In the data rows, 128 means zero.
Here are some points, one per row:
[ 94  68 164  38  87 189 125 187 115 116 179 191 127 173 149 107 163 103  91  98 105 102 137  81  78 106 126 146 186 188 100 153 151 164  91 150  60 156 154 131 121  90 158  92 150 112 103 153 164 109 100 123 134 170 114 131 131 131 115 160 115  91 155 113]
[128 148 104 116 153 113 139  80  99 129  76 144 100 135 158  67  99 105 114  88  86 118 175 138  99 134 114  95  97  40  93 137 156  80 144 134  93 122 123  78 152 113 174 131 139 135  88  90 101 121 144 116 118 133 110 127 121 116  73 149 107 161 115 183]
[163 100 131 191 169 102 127 170 150 164 122 120 121 160 134 102 137  44 196 130 126 124 120 116 165  91 136 108 133 182  67 150  48 120 101 126 120  81 165 126 146 179  96  93  82 141 107 176 120  82 180 156 143 161 137 118 166 133 110 181 105 146 186 135]
[ 84 172  85 135 164 108  44  45 144 127 127 127 130 135  88  93 108 130  89 105 134 117 150 147 136 129 135 122 143 129 175 125 124 133 137 132 117 128 169 149 149 161 109 156  92 173 100 167 186 108  83 157 108 143  89 176 154 107 180  64 140 144 151 144]
[178  96 148 140 132 100 137  85 138 139 153 135 155  93 114 107 156 169 107 160 164  95  91 114 101  61  66 150  78 135 156 100 100 115 124 155 133 134 170  99 121 121 154 112 156 119 130  99 119  74 181 166  96 163 142 108  71 125 127  99 168 122 176 135]
[118 164 132 135  98 136 115 187  78 134 121  90  78 133 139 115 130 114  73 144 169 127 100 161 161 138 184  90  90  61 125 126  74 170  89 127 111 145 154 164  91 165 117 145 170 125  78 111 112 110 143 113  65  97 148 114 109 173 131 120 141  96 185  91]
[171 129 107 141 103 135  50 131 119 125 122 122 174 126 134 148  83 110 112 125  75 161 113 147 137 120  83  54 126 163  78 156 146 144 131 172 133 104 129 158  79 143 155 208 154 140 152  90 132 143  86 140 122  99 145  43 137 132 150 120 142 209 182  98]
[121 150 130 120 156 115 135 136 119 139 172 164 145 139 140 219 174 152 117 137 127 132 110 128 148 195 157 151 166  97 137 135 188 197  92 144 155  67 116  62 147 180 142 126  78 188  67 138 138  99 120 114 138  98 142 153  60 132 127 124 168 177 122  90]
[124 131 115 165 171 189 179 137 110  70 133 130 124 131 103 158  92 147 162 137 146  90 152 182  72 145 128  75 116 133 137 104  92 125 127 130 174 153 163  57 184 126 144 144 160  62 176 143 133 107  86 143 124  82 110 120 167 119 151 160 176 109 145 134]
[161 153 139 109 163  76 144 179 172 156 101 178  91 113 143 145 193 134 124 140  97  95  93  92 116 137 170 138  67 140 160 193 126  80 143 121 142 185 142 174 171 121 149 127 163 121 122 103 134  91 122 137 209 143 149  97 182  60 156 116 120 112  86 119]
[158 161 130  91  92 138 174 127  85 153  90 153 133  95 121 173 162 130 181  57 107 157 144 112  89  60 141 158 142 136 107 132 140 122 107  73  85 184 128 159 102 199 118 108 153  74 158 180 109 107 123 203 122 112 114 114 145  99  95 107 133 167 116 159]
[118 123 120 114 138 183 154 116  79 108  78 206  77 159 183 145 153 153 175 166 109 156  92 161 206 159  76 138 146 121 132  77 130 129 202 155  96 110 128 154 113 185 118 149 128 143 148  89 104 134 152 129 104 159 100  79 125 115 148 132 106  77  94 131]
[118 131 172  97 173  88 163 168 152 117  76 107 152 120 174 168 103 120  76 153  99 136  88 130 107 155 116 130 101 138 152  65 174  94  96 104 158  83 126 148 110  78 106  93 117 149 160 142 190 136 154 231 134 102 136 139 128 153 114 124  80 106 156 114]
[176  88 104 135  94 125  99  78  91 166  97  90 111 166 138 137 162 143 115 125 131 132  53 156 113 100 146  42 150 133 132 134 127  98 165 150 129 154 120  72 119  73 116 100  92 115  99 150 135 125 143 125 122 103 103 160 136 163 176 124  63 102  82 153]
[167 172 177 122 150 162 140 126 165 115 165  94 144  87 152 139 151 118 115  84 140 116 119 129 123  88 146 131  97 164 131  53 100 157 139 182 138  95 156 181 174  73 129 129 106 107 139  88 120 126  89  61 158 120  81 175 120 172  97 147  81 129  97 129]
[169 156 117 116 167 105 165 176 177 169 152 129 105 148 119  86 102 214 110  94 165  60 102 122 108 113 157 166 201 127 127 131 151 120 192 123  91 146  54 110 116 152 160 142 121 127 158 151 100 162  95 160 129 118 130 116 175 112  78 183 104 101 171 116]
[106 128  96 120 152 180  83 131 163 111 124 112 136 101 162  73 171 163 156 131 137 130 135 164 134 109 187 152 148 135 106 114 165 126 147 161 184 108 171 165 135 100 170 141 158 141 158 124 179 129 166 155  85 137 212 166 140 119  93 132 126  81  85 110]
[ 86 118  99 132 116 121  79  58  54 159 103  90 108 119 137 143 135 127 155 225 170  95 148 124 170 134 146 150 120 117  95 169  77 158  99 130 140 162 103  93 167  72 103 123 164 119 128 131 175 221 128  87 120 114 111  67 125 121  90  98 121 179 137 158]
[122  70  80 139 160 114  95 124  54 120 106 160 107  91 128 111  37 147 128  88 139 161 137 121  95 122 131 140 165 146 171 141  60 121  91 118  94  83 135 130 110 107  98 161 113 165 149 128 114 172 133  99 196 110 172 122  99 120  66 100 160  82  93 192]
[165 103 128 136 110 106 158  47 144 116 129 172  94  68 108  92  86  74 130 195 129 171 160  68 169 113 163  92 146 150 140  80 120 128 203 120 126 187 116 136 130 128 146 110 118 158 121 163 137  96  62 156 115  91 196 169  94 179 142 121 161 130 137 120]
[117 129 117 118  37 134 173 133 137 154 117  87 159 173 112 143 103 130 102 134 163  94 195 148 118 159 135 172 104 111 150 133  87 142 165 173 125  48 140  93 108 125 128 155 156 154 152 125 142 116 126 125 178 131 157 140 149 123 174  99  69 164  76  93]
[181 194 156 126 137 181 106  99 124 156 151 101 145 143  93 141  88  94 152 124  62 117 196 175 166 172 124 127 158 137 146 130  90  90  86 138 153 185  90  98  99  96 119 130 135 148 147 115 140 131 168  54 117 198 132 133  77 152 141  79 115 115 126 109]
[154 127 121  85 145 137  77 118 187 172 180 131 120 189 122 153 136 158 169 156 155 161 148  68  64 174  92  99  84  91 139 129 136 172 116  54 131  98  82 186 118 144 112  85  99  64 175 124  76 115 129 140  87 162 109 164 163  79  89 161 125 110 145 130]
[126 123 121 177 136 151 125 125 112 107 116  81 108  88 110  98 151  75 112 148 126 121 108  76 146 130 158 131 170 145 194 102 185  88 100 111 123 127 156 125  80 110 110 179 110 128 156 103 101 162 186  62 117  94  49 115 155  70 168 138 172 160 127  97]
[124 103  94 182  70 173 187 127 129 138 137 112 114 115 143 169 154 127 101 138  95 128 136 143 183 119  66 131  90 151 133 227 141  98 133  98 146 124 141 111 134 135 152 131 115 121 133 123 136 150 148 108 109 131  83 164 123 146  73 128 172 116 138 126]
[ 86 113 158  79 121 149  95 171 173 118 165 109 166  84 125  97  95 149 132 151 148 114 101 138  98 156  93 120 149 156 111 117 109 102 140  45 176 157 113 146 136 174 148  92 134 122  92 106  99 148 151 173 176 115  73 114 109 167 116 152 143 152  74 156]
[ 93 103 120 173  59  40 123 173 118  54 109 101 187 152 115 162 136 161 106 183  70 159 142 160 137 138 138 179 155 118 128  83 213 176  99 142 112 107  61 182 190 146 103  96 180 158  64 174  83 133  92  76 148 181 138 141 139 100 147 122 127 109 135  84]
[ 86 140 162 160 138 120 123 156 188 103 123 160 126 182 100 103 146 129 165  55 123 147  98  65 101 107  96 205 108  85 101 138 104 123 131  81 153 116  96 132 139  61 111 144 103  84 165 121 105 100 109 136 114  69 124 118  81 188 167 110 162 135 125 107]
[ 44 116 141 106 147 106 168  87 123 120 116 110 118 142  52  96 116 137 148  94 154 181 114 180 160 129 119 117  80 132 119 157 169 122 114 132 127 152 136 106  62 127  94 119 121 145  91 138 135 153 105  65 160 149 178 155 120 114 146 189 135 170 123 136]
[103 133 173 142 105  63 159 165 141  83 196 133 183  80 144 149 117  83 125  74 189 141 182  95 141 145 110 130 125  80  98 151 155 147 132 162 114 140 103 112 137 154 100 121  73 103 126  95 120 182 136 130  91 153 158 102 139 120 199 102 104  89  99 180]
Along one direction, these points spread out more than along any other. Take the direction at right angles to it along which they spread out most. Then take the direction at right angles to both along which they spread out most. Go by this last direction. For each point below, how far along it does it lie, from 0 to 99? The average is 50, and the first point in the table lies past the average. One standard deviation of the points above along it is 16.
[128 148 104 116 153 113 139  80  99 129  76 144 100 135 158  67  99 105 114  88  86 118 175 138  99 134 114  95  97  40  93 137 156  80 144 134  93 122 123  78 152 113 174 131 139 135  88  90 101 121 144 116 118 133 110 127 121 116  73 149 107 161 115 183] 63
[ 86 113 158  79 121 149  95 171 173 118 165 109 166  84 125  97  95 149 132 151 148 114 101 138  98 156  93 120 149 156 111 117 109 102 140  45 176 157 113 146 136 174 148  92 134 122  92 106  99 148 151 173 176 115  73 114 109 167 116 152 143 152  74 156] 54
[165 103 128 136 110 106 158  47 144 116 129 172  94  68 108  92  86  74 130 195 129 171 160  68 169 113 163  92 146 150 140  80 120 128 203 120 126 187 116 136 130 128 146 110 118 158 121 163 137  96  62 156 115  91 196 169  94 179 142 121 161 130 137 120] 30
[124 103  94 182  70 173 187 127 129 138 137 112 114 115 143 169 154 127 101 138  95 128 136 143 183 119  66 131  90 151 133 227 141  98 133  98 146 124 141 111 134 135 152 131 115 121 133 123 136 150 148 108 109 131  83 164 123 146  73 128 172 116 138 126] 64
[154 127 121  85 145 137  77 118 187 172 180 131 120 189 122 153 136 158 169 156 155 161 148  68  64 174  92  99  84  91 139 129 136 172 116  54 131  98  82 186 118 144 112  85  99  64 175 124  76 115 129 140  87 162 109 164 163  79  89 161 125 110 145 130] 70
[158 161 130  91  92 138 174 127  85 153  90 153 133  95 121 173 162 130 181  57 107 157 144 112  89  60 141 158 142 136 107 132 140 122 107  73  85 184 128 159 102 199 118 108 153  74 158 180 109 107 123 203 122 112 114 114 145  99  95 107 133 167 116 159] 82
[178  96 148 140 132 100 137  85 138 139 153 135 155  93 114 107 156 169 107 160 164  95  91 114 101  61  66 150  78 135 156 100 100 115 124 155 133 134 170  99 121 121 154 112 156 119 130  99 119  74 181 166  96 163 142 108  71 125 127  99 168 122 176 135] 35
[167 172 177 122 150 162 140 126 165 115 165  94 144  87 152 139 151 118 115  84 140 116 119 129 123  88 146 131  97 164 131  53 100 157 139 182 138  95 156 181 174  73 129 129 106 107 139  88 120 126  89  61 158 120  81 175 120 172  97 147  81 129  97 129] 13
[117 129 117 118  37 134 173 133 137 154 117  87 159 173 112 143 103 130 102 134 163  94 195 148 118 159 135 172 104 111 150 133  87 142 165 173 125  48 140  93 108 125 128 155 156 154 152 125 142 116 126 125 178 131 157 140 149 123 174  99  69 164  76  93] 37
[106 128  96 120 152 180  83 131 163 111 124 112 136 101 162  73 171 163 156 131 137 130 135 164 134 109 187 152 148 135 106 114 165 126 147 161 184 108 171 165 135 100 170 141 158 141 158 124 179 129 166 155  85 137 212 166 140 119  93 132 126  81  85 110] 19
[126 123 121 177 136 151 125 125 112 107 116  81 108  88 110  98 151  75 112 148 126 121 108  76 146 130 158 131 170 145 194 102 185  88 100 111 123 127 156 125  80 110 110 179 110 128 156 103 101 162 186  62 117  94  49 115 155  70 168 138 172 160 127  97] 51
